Some points, each followed by its number:
Array([ -6,  -3,  22,  20,  -5, -20, -28, -22, -23,   0, -29,  22,  10,   9, -34,   6]) 0
Array([  7, -10, -51, -26,  74, -36,  18,  56, -19,  14,  27, -26, -34,  12,  28, -12]) 1
Array([-12, -49, -18,   0,  -4, -32, -20, -40,  60, -36,  15,  -8,  -2, -16, -30, -40]) 2
Array([-15,   3,  21,  -7,  -3, -12,  10, -21,  11, -34, -24,  -2,  25, -20,  18,  -1]) 3
Array([ 25, -14,   9,  -1,  20, -43,   5, -40,  -9, -19,  29,   1, -22,  38, -13, -35]) 4
Array([ 55,  13, -14,   6,  15,  10,  20,  27, -13,   8,  -3, -14,  24,   1,  27,  13]) 5
Array([  7,  48, -11,  -4,   9,   0,   7,  67, -57,  16,   0,  -9,  -6, -22,  16,  31]) 6
Array([ -7,  -7, -13, -22, -24, -22,  -9,  16, -19,  13,  19,   6,   6, -20, -26, -26]) 7
Array([ -8,  25,  15,  -5, -12,  20,  36,   7,  33,  20,  10,  -6,  17,  -7,  24,   7]) 8
Array([ -9, -27,   6,  19, -44,  25, -14,   4,  14,   1,  -9, -27, -32, -19, -34,  10]) 9
Array([ -1,  59,  41,  55, -44, -20, -23,  -6, -15, -29,  21, -14,  -7, -17, -14,  -7]) 10
Array([ 15,  10,  -4,  -1,  44,   0,  11,  23, -42,  12, -23,  -6,  16,   2,  25, -30]) 11
Array([ -6,  25,  15, -10,  -6,  14,  40,   3,  36,   8,  13, -12,  11,  -8,  22,   5]) 12
Array([  8,  -3, -32, -14,  15, -22,  -7,  27,  -9,   1,  14, -43, -12,  -2,   4, -26]) 13
Array([-23, -48,  -2,  26, -18, -48, -19, -44,  29,  23,  12,  -7, -26,  37, -25, -29]) 14
Array([ 14,  18, -15,   5,  -2,  24,   6, -13,  13,  26, -41, -35, -43,  25, -42,  39]) 15
Array([ 16,  12,   0, -28,   0,  51,  11,  24,  15,   6, -12,  -2, -14, -15, -23,  23]) 16
Array([  6, -28,   3, -60,  45, -34,   4, -32,   2,  24,   5,  29,  36,  17,  42, -15]) 17
Array([ 29, -36, -45, -48, -37,  17,  21,  42, -31, -29,   4,  14,  -4, -10, -17,  32]) 18
Array([ 17, -28, -19, -77,  -3,  29,  37, -19,  24,  -6,  11,  14, -65,  18, -11,  34]) 19
Array([ 31, -38,  15,  20,  19,  -1,   6, -23,  42,  31, -16, -12,  55,  -1,   3, -16]) 20
Array([-24,  46,   3,   7,  11,   6,  24,  -9, -12, -34,  39,  43, -28,   7,  16,   5]) 21
Array([ -9,  44,  28,  34, -51,  40,   4,  19,  24, -39,   4,  -5,  43, -34,  12,  32]) 22
Array([ -1,  51,  35,  50, -52, -21, -20,  10, -15, -26,  14, -18,  -8, -15, -21,   0]) 23
Array([  6,  11,  -6,  73, -22, -18,   3, -21,  12, -11,  17, -13,  10,  16,  -6, -16]) 24
Array([ 28,   8,   9, -12,  -7, -34,  21,  51, -23,  46,  38, -13, -21, -18,  19,  10]) 25
Array([-35,  -5,  15,  18,  29,  15,  -7, -42,  65,  -1,  -3,  -2,  -3,  -5,  20, -21]) 26
Array([ 10, -44,  46, -25,  -8,   9,   3, -63,  51,  -9, -27,  12,  -2,  -2, -30,  21]) 27
Array([  8, -33, -54, -62,  -7,   6,  -1,  33,   6, -21,  14,   5,   7,  -7, -22,  13]) 28
Array([ -9,  15,  36,  -4, -17, -25, -31,  -9,  -1,  31, -13,   2,  55, -22,  35,   1]) 29
Array([-39,   4, -34,  13,   9,  20, -10,  46,  -9,  -8,  -9, -14, -17, -11,  21,  10]) 30
Array([ 20,  30,   7,   9, -53,  38,  -7,  10,  31, -24,  18, -28, -19, -41, -50,  13]) 31
Array([-31,  57,  16,  56,  15,   8, -12,  27, -33,  -5,   7,   2, -52,  -5,   8,   7]) 32
Array([-33,  32,   2,  23, -45,  13,  -6, -20,  24, -13, -17,   6,   2,   0,   1,  31]) 33
Array([ 22, -19,   5,  -1,  23, -38,   2, -41, -16, -19,  26,  -1, -25,  41, -24, -40]) 34
Array([ 13,  15, -27, -20,  29,  -7, -17,  19, -27,  35, -26, -20,  18,   8, -26, -17]) 35
Array([ -5,  55, -19,  23, -28,  38,  35,  17,   8, -35,  17,  -1, -21,  17,  -5,  14]) 36
Array([ 41, -23,  -9,  52,   9, -22,   4, -29, -11, -17,   0,  -5,  25,  25,   3, -39]) 37
Array([ 19, -64, -22, -36,  18, -90,   5, -61, -11,  25,  38,  27,   7,  54,  14, -29]) 38
Array([  2, -15,  -9,  15, -37, -16, -19, -17,  34,  13,  11, -13,  -8, -12, -19,   7]) 39
Array([-47, -14,  -2,   5, -38,  23, -16,  39,  -4, -47,  -9,  18, -10, -41,  -1,  34]) 40
Array([  2, -25,   4, -34,   3,   9, -22, -24,  22,  76, -21, -28,  20,  15,  -2,   2]) 41
Array([ 18,   7,   3,  10,  40,   1,  13,  14, -44,  19, -20,  -9,  20,  12,  36, -31]) 42
Array([ 36, -34,  24,   8,   6,  32,   3,   0,  20,   3,   5, -18, -29,  -2, -37, -21]) 43
Array([  2, -41,   0,  21,  52, -26, -37,  23, -55,  -4, -33,   5,  23,   4,  16, -22]) 44
Array([  7, -10,   7,  23,  -9, -11, -19, -12,   0, -21,  14, -30,  -6,  -5,   7, -40]) 45
Array([  4, -23,   0, -27,   2,   6, -26, -19,  20,  68, -32, -27,  16,  13, -13,   2]) 46
Array([-14,  54,   3, -20,  -6,  20,  28, -42,  22,  10,  15,  32, -15,  24,   1,  24]) 47
Array([  8,   3,  18,  35,  31, -22,   3,   3,  -2,  25,  18,  -3,  27,  11,  25, -62]) 48
Array([ 25, -59,   5,  -7,  69, -31, -11,  11, -37,  47, -16, -15,  -2,  30,   6, -42]) 49
Array([-19,  40,  34,  59, -12,  26,  16, -15,  41, -21,  30,   5,  -4,  -4,  -8, -26]) 50
Array([ 11, -24,   2,  41,   0, -12, -47,  -6,  -3, -36, -17, -10,  42, -26,  -3, -27]) 51
Array([-12, -22, -30, -18, -52,  22, -19,  31,   3, -11,  -1,   1,   4, -26, -35,  39]) 52
Array([ 14, -20, -24,   2,   2,  -1, -42,  16, -14,   6, -16, -26,  23,  -6,  10, -13]) 53
Array([ 80,  -6, -12, -55, -15,  21,  14,  34, -53,   2, -11,  -5,  41,  -2,  -3,  29]) 54
Array([-22,  15,  -8,  -9,   4, -21, -15,  -9, -15, -34,  17,  29, -10, -10,  17,  23]) 55
Array([-21,  16, -12,  -1,  -3,   5,  -1,  40, -22,  -5, -13,  -1,  13, -26,  -1,   4]) 56
Array([-18, -24,   3,  38,  26,   0, -13, -13, -24, -42, -31,   6, -29,  -5, -18, -16]) 57
Array([-13, -16,  26,  -4,  35, -29,   8, -40,   4,   0,   3,  31, -26,  28,  14,  -2]) 58
Array([-28,  33,  -6, -24,  -8,  36,  26, -26,  46,  12,   0,   3,   9,   0,  21,  25]) 59
Array([ -4,  25, -21, -21,  23,  22,  11,  19,  14,  27, -14, -25, -47,  16,  -6,  38]) 60
Array([  6, -21,   3,   0, -26,  -2,   0,  10, -20, -48, -16,   1,   7, -25,   0,  11]) 61
Array([-50,   4, -20, -43, -18, -32, -13,  -6,  -6, -24,   5,  21,  11, -11,  -1,  19]) 62
Array([  8,  21, -49,   9,  65,  10, -11,  61, -69, -35,  -2,  15,  -2,  -1,   4, -31]) 63
Array([  7, -37, -13, -27, -28, -16,   6, -19,  30,  -7, -12, -16, -10,   0,  11,   9]) 64
Array([ -2, -13,  11, -31,  29, -20,  15, -54,   3,  39,   4,   2, -28,  58,  26,   4]) 65
Array([  5, -30,  17, -12, -14,  -8, -14,  -2,   5,  31, -16, -11,  34, -12,  18,   3]) 66
Array([  7,   2,  -8, -28,  -4, -15,  -2, -14,  -7,  32,  17,  -8,   2,   4,  25,  13]) 67
Array([-49,  -2, -33, -42, -21, -17,  -4,   2,  -9, -20,  -2,  30,   7, -15, -11,  19]) 68
Array([ 11,  24, -14,  10,  51, -29,  -8,  -5, -32, -15,  11,  15, -29,   6,   9, -26]) 69
Array([  2,  21, -27, -16,  24,  24,   9,  29,  14,  23, -10, -28, -40,  15,   2,  33]) 70
Array([ -6,   9,  30, -38,  23,  11,  20, -64,  42, -22,   7,  17,  26, -19,  42,  -9]) 71
Array([ -5,  43, -28, -16, -27,   7,  33, -48,  -2, -26,   7,  13, -33,  46, -29,  20]) 72
Array([  4, -11, -17, -28, -20, -13,  -5,  23, -14,  17,  35,  -7,   4, -25, -20, -17]) 73
Array([  6,   1,  20, -31,   6, -27,  -5, -29, -21,  31,  -9,   9,  26,  12,  12,  18]) 74
Array([  4, -41, -29, -31,   4, -14, -20,  25, -49,  27,  -1,  17,   3,  11,  -7,  12]) 75
Array([ -9,  12,  -5, -13,  20, -36,  21,   5, -15, -28,  52,  43,  54,   4,  29, -42]) 76
Array([-33,   5, -43,  -1,  -8,  22,  -1,  43,  10, -29,   3,   4, -32,  -6, -19,  28]) 77
Array([ -4,  25,  40,  54,  -3,  14, -39, -41,   8,   1, -20, -19,  11,  14,  -9, -24]) 78
Array([-10,  35,  15,  34, -17,  24,  25, -20,  43,  -2,  27,  15,  -6,  21,  -4,   0]) 79
Array([ -9, -30, -32, -56,  63,  13,  12,   0,   5, -34, -14,  25, -21,  -8,  22,   2]) 80
Array([  7,   9,  41,  11, -12,  -3,  -9, -17,  39,  19,   8, -17,  17, -23,  13,  -6]) 81
Array([ 24,   3,  34,  24,  19, -25,  -9,   7,  -8,   0,   9, -18,  34,  -6,  27, -40]) 82
Array([-15,  41, -20,  21, -13,  17,   0,  -8,  30,  36,   8, -14,  -6,   1,  -6,  -9]) 83
Array([-20,  21, -33, -24,  64, -48,   6,   5, -46, -29,  21,  19, -16, -10,  54, -17]) 84
Array([ -7, -22,  63,  45,  17,  -7,   2, -81,  50,   3, -13,   7, -22,  21,   4, -30]) 85
Array([ -9, -43,  -3, -30, -14,  26, -20, -17,  40,  50, -38, -28,  11,   9, -18,  23]) 86
New points follow, each followed by the numbers of its two nearest points above, nearest first.
Array([ 17,  11, -19,  -7,  -2,  18,   4,  -3,   6,  17, -40, -37, -46,  12, -36,  40]) 15 60
Array([  2, -40,  -4,  -4,  38,  -1,   9,  15,  -9,  -2,   7, -14, -37, -12,  15, -37]) 13 45
Array([-13,  43,  22,  37, -52,  42,   0,  17,  32, -39,  -1,  -3,  44, -36,  15,  35]) 22 33
Array([ -8,  20, -30, -15, -10,  19,   2,  19,  -9, -12,   8,  -9, -52,  -7, -27,  12]) 77 70
Array([ 31, -30,  18,  18,  15,   9,  -2, -35,  45,  35, -32, -20,  47,   8,   3, -10]) 20 66
Array([-22, -27,  11,  41,  21,   5, -11,  -4, -22, -44, -34,   2, -35,   5, -18, -15]) 57 0
Array([-13,  63,  19,  52, -40,  10,  29, -10,  13,  11,  30,  18,  -6,  37,  21,   5]) 79 50
Array([ -9,  38,  22,  26, -61,  43,   2,  20,  26, -35,   2,  -9,  50, -37,   8,  26]) 22 33
Array([ 14,   2,  28,  21,  28, -34,  -3,   7,  -9,  -4,  -1,  -9,  35,   1,  30, -37]) 82 48
Array([-22,  44,  27,  56, -19,  21,  22,  -9,  48, -22,  17,   0, -10,  -5,  -5, -31]) 50 79
Array([-33,  62,  14,  49,  12,  13, -14,  26, -34,  -3,  10,  -4, -52, -15,  12,   8]) 32 30
Array([-12,  20,   4,  11, -13,  40,  13, -23,  38, -17,  12,  17,   9,  12,   2,   0]) 79 59
Array([ 21,  15,   3, -19,  -6,  44,   4,  22,  23,   2, -12, -11,  -4, -11, -28,  31]) 16 70
Array([  8,   1, -25,   1,  18, -15,  -7,  28, -10,  -8,  18, -35, -19, -11,   6, -23]) 13 45
Array([ -5, -12, -23, -27, -48,  26, -16,  31,  15, -10,  -3,   8,  -1, -23, -34,  40]) 52 77
Array([ -3, -53, -13, -56,  45,  -2,   2, -10, -11, -13, -20,  24,  -7,  11, -10,  14]) 80 75
Array([ 33, -57,  20,  26,  63, -33,  -4, -43,  24,  32, -24,  -9,  75,  25,  29, -63]) 20 48
Array([ -6,  65,  21,  43, -37,   3,  25, -14,  11,  15,  27,  15,  -7,  33,  13,  10]) 79 47
Array([ 12,   3, -26,  -2,   5, -16,  -1,  22,  -6,   1,  23, -44, -19,  -5,   2, -23]) 13 45
Array([-14,  16, -26, -18,  -6,  32,   1,  26,  -5, -29,  -3,  -8, -41, -11, -22,  14]) 77 16
Array([-35,  71,  -7,  20,  -6,  40,   4,  31, -37,   1,  -9,  12, -55,   3,  12,  58]) 32 36
Array([-22,  -1, -45,   1,  -3,   6,  -4, -15,   7, -28, -17, -16, -32,  24, -17,   2]) 77 64
Array([ 20,   6, -14,  33,  29, -47,   4, -12, -54, -36,   0,  17,  45,  34,   6, -41]) 37 69
Array([-19, -20,  24,  -6,  27, -29,  11, -42,  12,  -1,   7,  31, -27,  25,  13,  -5]) 58 65
Array([  7,   9, -26,  53,  -7,   5,   0,  -4,   4, -21,   7, -15,  24,  15, -19, -26]) 24 37
Array([ 15,  21, -11,   8,  50, -20, -12, -11, -26, -17,  15,  12, -23,   3,   7, -36]) 69 4
Array([ 32, -37, -41, -48, -32,  17,  19,  48, -28, -32,   2,   6,  -8,  -9, -28,  29]) 18 28
Array([  9, -26, -47, -59, -13,  -1,   1,  23,   4, -26,  11,  -1,   5, -15, -33,   8]) 28 18
Array([-17,  40,  29,  51, -19,  21,  26,  -9,  55, -16,  31,   6,   2, -16,  -3, -26]) 50 79
Array([-22,  46,  -9,   0,  14,  -7,  25, -13, -16, -39,  40,  44, -29,  10,  18,  12]) 21 55
Array([ -9,  40,  27,  30, -64,  38,  -3,  17,  28, -41,   1, -18,  45, -34,  11,  31]) 22 33
Array([ -5,  46, -28,  -7, -12,  10,  28, -49,  -6, -23,  -6,   7, -49,  55, -33,  16]) 72 47
Array([-30,  14, -11,   0,   5, -20, -14, -10, -14, -30,  25,  28, -13,  -7,  14,  15]) 55 21
Array([-11, -15,  27,  -1,  34, -31,   3, -38,  10,  -2,   4,  27, -18,  32,  12,  -3]) 58 65
Array([-14,  63,  15,  41, -42,   4,  27,  -8,   9,  16,  27,   8,  -1,  30,  20,  21]) 79 33
Array([ 13,  -8,  14,  31,  -2,  -7, -19, -13,  10, -12,   8, -29,  -9,  -7,   0, -46]) 45 82
Array([-35,  25,   0, -31, -24, -21,  42, -63,  43,  33,  30,  41, -29,  46,  41,  54]) 47 59
Array([  7,   1, -45, -31,  69, -30,  17,  56, -24,  12,  22, -25, -45,   5,  24, -11]) 1 13
Array([-33,  21,  42,  75,  -5,  39, -10, -12,  10,  14, -36,   6,  35,   5,   5, -29]) 78 50
Array([ -9,  -6,  14,  21,   1, -24, -27, -25, -17,  -3, -18,  26,   8,   0, -26,   3]) 0 57
Array([ 17,   5,  29,  17,  20, -32,  -9,   0, -11,   5,   9,  -9,  33,   3,  35, -36]) 82 48
Array([ 13,  -6,  12,  28,   1, -14, -21, -10,   1, -15,  15, -34,  -8,   0,  -2, -43]) 45 82
Array([  8, -51, -13,  18,  60, -25, -40,  29, -59,  -3, -29,   5,  24,   4,  11, -27]) 44 49
Array([-10, -18,  -8,  21, -20,  36,  -8,   7,  35,   7,  -2, -32, -36,   6, -27, -11]) 9 43
Array([-10,  59,  15,  48, -43,   2,  25,   1,  19,   8,  28,  17, -17,  39,  20,  16]) 79 36
Array([-35,  14,  38,  81,  -7,  35,  -5, -12,  18,  12, -35,   6,  26,   5,   1, -27]) 78 50
Array([ 32, -33, -40, -46, -32,  19,  23,  39, -30, -22,   0,   8,  -2, -11, -29,  24]) 18 28
Array([ 15,   1,  15,  36,  33, -29,   9,  -5,   3,  19,  19, -12,  29,  11,  24, -52]) 48 82
Array([ 34, -37, -42, -53, -26,  11,  28,  38, -34, -29,   4,  11,  -9, -15, -26,  29]) 18 28
Array([  8,  38,  22,  36,  -1,  14,  18, -36,  -1,   3,  -1,   3,  -1,  49,  17,  11]) 79 47
Array([-14,  41,  28,  32, -59,  38,   6,  19,  26, -45,   3,  -9,  46, -39,   9,  21]) 22 33
Array([  3, -15,   5, -35,  19, -18,  18, -53,   3,  31,  -4,   3, -22,  56,  19,   2]) 65 58
Array([ -8, -35,  11, -14,  25, -12,   1, -46,  12,  25,  -5,   6,  -8,   6,   1, -24]) 58 65
Array([-18,  12, -24, -30,  63, -36,   8,   0, -45, -15,  26,  23,  -3,  -4,  47, -10]) 84 69
Array([-30,  58,  16,  45,  13,   9, -11,  21, -22,  -9,   4,  -1, -50,  -7,  10,   5]) 32 21
Array([  3, -40, -10, -23,  54, -12,   2, -23,  -9, -20, -31,  20,  10,  -7,  15,   7]) 80 58
Array([ -7, -10,  19,  13,  28, -40,   4, -10,  -1,  -4,  21,  16, -13,   3,  46, -22]) 58 69
Array([-16,  20,  -8, -13, -25,  11,  -3,  18,  -8,  33, -30, -18,  24,  -5, -15,  37]) 56 66
Array([ -9,  46,  29,  31, -59,  43,  11,  18,  27, -33,  -3,  -5,  45, -32,  13,  29]) 22 33
Array([ -4,  22, -47,  -7,  36, -33, -22,  -7, -41,  -5,  30,  12, -16,  45,  15,  -9]) 69 84
Array([  9,  -7,  -5, -14, -36,   6,  -8,  30,   4,  23,   4,  -5,  27, -17,  18,  11]) 66 73
Array([ 34, -35, -44, -53, -31,  15,  20,  37, -27, -33,   5,  11,  -1,  -2, -30,  27]) 18 28
Array([ 11,   8, -13,  34,  18, -45,   1, -11, -55, -30,  -3,  14,  49,  32,  12, -48]) 37 82
Array([ 19,  12,   1, -30,  -7,  47,   6,  25,  19,   3, -10,  -7, -16, -13, -31,  24]) 16 70
Array([  7,   3, -42, -22,  74, -36,  21,  56, -21,  10,  21, -25, -37,  13,  22, -22]) 1 13
Array([-31, -11,   1,  26, -23,  10, -15, -21,  20, -13, -21,  -8,  -8,  15,  -1,  21]) 33 39
Array([ 31, -39,  15,  18,  17,  -2,   7, -37,  45,  36, -23, -13,  58,   7,   0, -18]) 20 66
Array([ 28, -38, -43, -46, -36,  10,  28,  39, -34, -26,   3,   6,   1, -14, -31,  26]) 18 28
Array([-13, -18, -17, -24, -50,  23, -15,  33,  10, -10,   3,   5,  -3, -22, -44,  33]) 52 9
Array([  9, -38,  15, -18, -11,  -6, -19,   0,   3,  29, -20,  -3,  39, -14,  17,  -5]) 66 53
Array([ -4, -55,  -4, -39, -37,  -1,  14,  15,  41,  14,  10,  -4,  15, -24,   4,  41]) 64 66
Array([ 13, -15,  -3, -37,   6, -11,  25,  -7,  13,  13,   8,  11,  -4,  19,  12,   3]) 67 64
Array([ 21,  -3,  -2,  33,   5,   6,  -2,   0, -27,  -9, -15, -13, -39,  24,  -8,   6]) 57 45
Array([ -7,  42,   4,  18,  -6,   5,  13,  50, -36,   9,  29,  30,  41, -12,  -2, -11]) 56 6
Array([-31,  60,  16,  49,  12,   5, -14,  16, -23,  -7,   4,   3, -53,  -9,   7,   2]) 32 21
Array([ 12, -38,  19, -11,  -6,  -5, -19,  -1,   0,  30, -20, -10,  32,  -7,  21,  -3]) 66 53
Array([ 25, -32, -35, -49, -32,  14,  21,  37, -34, -27,   3,   9,   2, -10, -26,  34]) 18 28
Array([ 23,  36, -19,   3,  17,  20,  -3,  23,  -6, -31,  21, -25, -38, -10, -20, -19]) 13 36
Array([ 24,  16,   2, -22,  -3,  52,   9,  26,  15,   4, -13, -13,  -8, -10, -34,  25]) 16 70
Array([ 15,  -4,  -3,  35,   3,   2,  -4,   4, -19, -11, -10,  -3, -42,  28,  -9,   4]) 57 45
Array([-23,  21, -28, -29,  58, -39,  -1,   1, -40, -19,  22,  22,  -7,  -8,  56, -12]) 84 69
Array([ 32, -34, -45, -43, -35,  20,  20,  39, -28, -33,   2,  11,   0, -10, -30,  29]) 18 28
Array([ -4,  11,  20,  16,   5,  15,  -4,  -7, -15,  18, -54, -13,  14,   1, -26, -13]) 0 35
Array([  3, -42, -10,  25,  54, -20, -30,  28, -50,  -9, -27,   8,  22,   2,  13, -28]) 44 11
Array([-11,  10, -19,  -9, -18,   1,   6,  38, -20,   6,  -9,  14,   6, -21,   4,   3]) 56 7
Array([ -3,  -7,  -3,  10, -12,  -3,  -2,  15, -10, -50,   7,  -2, -30, -16, -16,  -5]) 61 45
Array([ 18, -20,  24, -12, -36,  21,   3, -57,  20,   3, -23,  -5,  -1,  18, -38,  18]) 27 64
Array([ 40, -22, -21, -28, -24,   6,  24, -16,   5,   5,  -6, -15, -20,  26,  -8,  22]) 64 67
Array([  7, -41,  -6,  21,  49, -26, -35,  29, -60,  -2, -28,   0,  23,   8,   5, -26]) 44 11
Array([ 13,  44,   8,  13, -63,  35,  -4,  17,  30, -29,  15, -27, -16, -37, -42,   8]) 31 9
Array([ -6, -60, -22, -53,  47,  -1,   1, -10, -17,  -9, -24,  25,  -7,  14, -13,  17]) 80 75
Array([ 26, -36,  16,  11,  19,   3,   3, -35,  42,  25, -21, -12,  56,   8,   6, -18]) 20 66
Array([ 13,  -6,  16,  28,  26, -30,  10,   1,   6,  22,  16, -12,  25,  19,  31, -56]) 48 82
Array([-39,  16,   1, -11,   4, -17,  20,  20,  -5,  -2,  18,  38,  50, -19,  65,   4]) 76 55
Array([ 13, -31, -47, -54,  -6,   7,  -7,  34,   0, -25,  10,   6,   8,  -9, -29,  12]) 28 18
Array([-11,  24,  34,  54,  -5,  11, -46, -48,   6,   2, -24, -16,   8,   9,  -7, -14]) 78 0
Array([  8,  14,  38,  17, -20,   3,  -2, -11,  36,  15,   5, -19,  21, -17,   8,  -6]) 81 8
Array([-11, -26, -38, -17,  49, -33, -11,  11, -83,  42,  -3,  40, -26,  41,  29,  18]) 75 44
Array([ 11, -29,  30,  42,  26, -23,  -7, -32, -29, -14, -19,  25,  27,  23,  16, -37]) 37 82
Array([ 11,  -6,  15,  20,  25,  15,  44, -20,  56,  -5,  29,  14, -34,  21,  -3, -34]) 79 26
Array([ 16,  11, -11,  -1,  10,  24,  12, -10,   7,  21, -39, -34, -44,  14, -39,  35]) 15 60
Array([ 19,  11,  27,  16,  17, -30,  -3,   7,  -7,   8,   1, -10,  41,  -4,  35, -37]) 82 48
Array([ 12,  -3,  16, -34,  33,   2,   5, -37,  -3,  41, -15,  23,   9,  30,   5,  31]) 74 65
Array([-24,  65,  16,  53,  19,  19, -21,  26, -33, -15,   3,  -5, -49,  -8,   7,   7]) 32 30
Array([  0,   1, -17, -24, -10, -13,  -9,  -6,  -4,   9,   8,  -1, -12,   9, -12,   9]) 67 7
Array([-15,  38,  31,  59, -23,  27,  26, -10,  42, -20,  31,   6,   3,   2, -11, -31]) 50 79
Array([ -9, -13,  23,  -7,  34, -31,   8, -35,   0,   2,   6,  37, -26,  35,   7,  -2]) 58 65
Array([-30,   3, -29,   9,   2,  16, -10,  50, -14,  -8,  -7, -14,  -9, -16,  19,  10]) 30 56
Array([-13,  52,   3,   2,  16,   9,  23,  -3,  -6, -35,  33,  42, -26,   3,  10,   0]) 21 55
Array([-15,  43,  28,  37, -56,  49,  -4,  18,  36, -45,  -2, -10,  41, -42,   7,  26]) 22 33
Array([ -7,  -6, -24, -27, -61,  24, -14,  34,   9, -14,  -3,  10,   3, -21, -37,  30]) 52 40
Array([ 16,   6,  -2, -25,  -1,  47,  12,  24,  17,   0, -14,  -9, -11,  -9, -28,  27]) 16 70
Array([-27,  56,  -3,  16, -18,  33, -12, -28,  11, -28, -12,   4, -36,   8,  -1,  27]) 33 36
Array([  7,  22, -10,  15,  46, -17,  -6,  -6, -30, -13,  13,  20, -26,   3,   4, -27]) 69 11
Array([-19, -53,   0,   6,  25, -60, -39,  50, -57,  30,  -8,  16,  54, -28,   0, -29]) 44 75
Array([  8, -38, -52, -52,  -8,   3, -10,  41,   3, -25,   6,  -4,   3, -20, -38,   4]) 28 18
Array([-17,  44,  29,  26, -58,  42,   2,  20,  31, -44, -10,  -8,  40, -35,   9,  28]) 22 33
Array([ 10,  10,  28,  55,  13,  -4, -27, -20,  -9,  13, -44, -37,  18,  19,   2, -18]) 78 82
Array([ 12, -73,   5, -34,  21, -53,  -9, -21,  12,  21,   2,  -1,  30,   4,  28, -37]) 17 66
Array([ 11,  14,  -2, -22,  -9,  -7,   4, -22, -22,  26,   6,  22, -19,   6,  12,  11]) 67 74
Array([ 18,  14,  30,  19, -21,   5,  -8, -21,  40,  13,   3, -19,  28, -17,   5, -12]) 81 39
Array([ 16,  32,   3,  11, -54,  39,   3,  20,  33, -24,  18, -25, -14, -42, -53,  14]) 31 9
Array([ 13,   0, -30,  -2,   7, -16,  -9,  23, -12,  -2,  16, -42, -21,  -3,   5, -28]) 13 45
Array([-23,  17,   7,  13, -49,  14,  11,   6,  39,   3,   6, -12, -19, -20,   6,  37]) 33 8
Array([  6,  14,   4, -15, -24,  21,  10,  17,   4, -11,   8,   6, -19,  -4, -21,   9]) 16 56
Array([-33,  64,  16,  45,   6,   6,  -9,  26, -37,  -6,   6,  -5, -54,  -5,  12,  13]) 32 21
Array([ 16, -31, -43, -57,  -7,   4, -11,  31,   5, -30,  12,  -2,   4, -18, -31,   6]) 28 18
Array([ -2, -47,  -6, -44,  24,  -1,  29,   1,  73,  22,   0, -28, -10, -17,  24,  10]) 64 12
Array([-10,  56,  10,  48, -38,   9,  24, -16,  15,  12,  27,  14,   0,  44,  19,  17]) 79 33
Array([ 35, -59,  19,  24,  61, -30,   1, -52,  15,  29, -26, -14,  79,  36,  35, -66]) 20 48
Array([-25,  14, -12,  -8,  11, -22, -18,  -5,  -8, -35,  19,  26, -10,  -3,  16,  16]) 55 62
Array([ -7,  -7, -28, -25, -54,  20, -13,  34,  -2, -10,  -8,   8,  -3, -21, -44,  38]) 52 77
Array([ 20,   9,   4, -29,  -4,  47,  11,  27,  17,   2, -18, -11, -12, -14, -24,  34]) 16 70
Array([ 27,   6,   8, -20,  -2,  49,   6,  27,  22,   2, -15, -12,  -6,  -7, -28,  26]) 16 70
Array([  2, -19,  10,  11, -20,  40, -13, -22,  -7,  30, -68, -34, -17,  24, -48,  18]) 15 86
Array([  8,  -3, -26,  -2,   6, -20,  -6,  22,  -8,   3,  16, -45, -22,  -3,  -2, -27]) 13 45
Array([ 33,  -4, -31,  -8,  43,  15,   0,  58, -56, -56,  -1,  24, -13, -22, -16, -19]) 63 69
Array([-18, -79,   5,   0,  11,  51, -10, -26,  60,  10, -67, -31,   0, -22, -56, -19]) 86 27
Array([-41,  10,  25,  16, -29,  34,  -2, -11,  35, -44, -25,  -5, -14, -26, -19,  33]) 33 40
Array([-14,  57,  12,  44, -39,   4,  19, -10,  12,  15,  34,  13, -15,  37,  12,   2]) 79 83
Array([-24,  22, -25, -32,  58, -37,   0,   2, -47, -20,  23,  15,  -8,  -1,  56, -11]) 84 69
Array([ -8,  40,  33,  62,   4,   2, -22, -29,  -5,  18, -17, -14,  -5,  19,   9, -26]) 78 24
Array([ 19,   8,  -1, -17,  -7,  45,   8,  28,  20,   5,  -9, -21, -18, -11, -26,  31]) 16 70
Array([-36,  11,  42,  75,  -1,  41,  -6, -18,  16,  13, -40,   3,  33,   8,  -2, -26]) 78 50
Array([ 41, -25,  29, -34,  30,   6,  17, -97, -19,  10, -41,   7,  -7,  55,  13,  17]) 65 58
Array([-32,  67,  15,  57,  14,  13, -16,  25, -24,  -2,  12,  -3, -55, -11,   7,  -2]) 32 10
Array([  3, -18,   5, -68,   3,   3,  21, -26,  27, -24,  15,  33, -30,  14,   7,  49]) 19 64
Array([-12,  64,  16,  43, -39,   8,  27, -13,  12,  16,  36,   9,  -7,  37,  20,  17]) 79 36
Array([  3,  12,  36,  22, -13,   5, -13, -20,  29,  16,   5, -16,  33, -17,  11, -10]) 81 29
Array([ -8,  43,  25,  34, -51,  43,   4,  11,  28, -37,  -5,  -7,  39, -31,  17,  31]) 22 33
Array([  0,  34, -68, -22, -41,  18,  15,  39,  12, -18,  43,  -5, -48, -20, -32,  55]) 77 52
Array([-19,  17, -11,   2, -14,  12,   0,  40, -19,  -3, -13,  -1,  11, -26,  -5,   7]) 56 30
Array([  3,   1,  13,  43,  33, -23,  10,   0,   1,  18,  15, -16,  25,  12,  27, -52]) 48 82
Array([-26, -24,   1,  44,  24,  -3, -14,   0, -23, -54, -35,  -1, -23,   5, -27, -16]) 57 0
Array([-12,  45, -34, -15, -25,  14,  28, -43, -12, -20,   1,  11, -41,  51, -26,  29]) 72 47
Array([  5,  -6, -48, -22,  80, -31,  15,  61, -21,  10,  22, -24, -43,  14,  25, -15]) 1 13
Array([ 25,   6,  29,  12,  26, -31, -10,   5,  -4,  10,   5, -13,  32,  -4,  30, -39]) 82 48
Array([ -6,  23,  43,  70,  -4,  11, -39, -48,  10,   3, -21, -18,  10,   5, -12, -15]) 78 24
Array([ 10,  -3,  12,  34,  28, -28,  19,   1,  -1,  19,  21, -10,  36,  10,  25, -53]) 48 82
Array([ -1, -14,   8, -32,  14, -26,   6, -56,   7,  47,  -3,   3, -15,  53,  25,   9]) 65 58
Array([-23,  11, -10,  -3,   4, -19, -19,  -9,  -8, -25,   9,  29,  -2, -11,  13,  10]) 55 62
Array([  5,  -2,  28,  16, -43,  17,  -5,  21, -10,  27, -12,   0,  -7,  -4, -24,  35]) 9 16
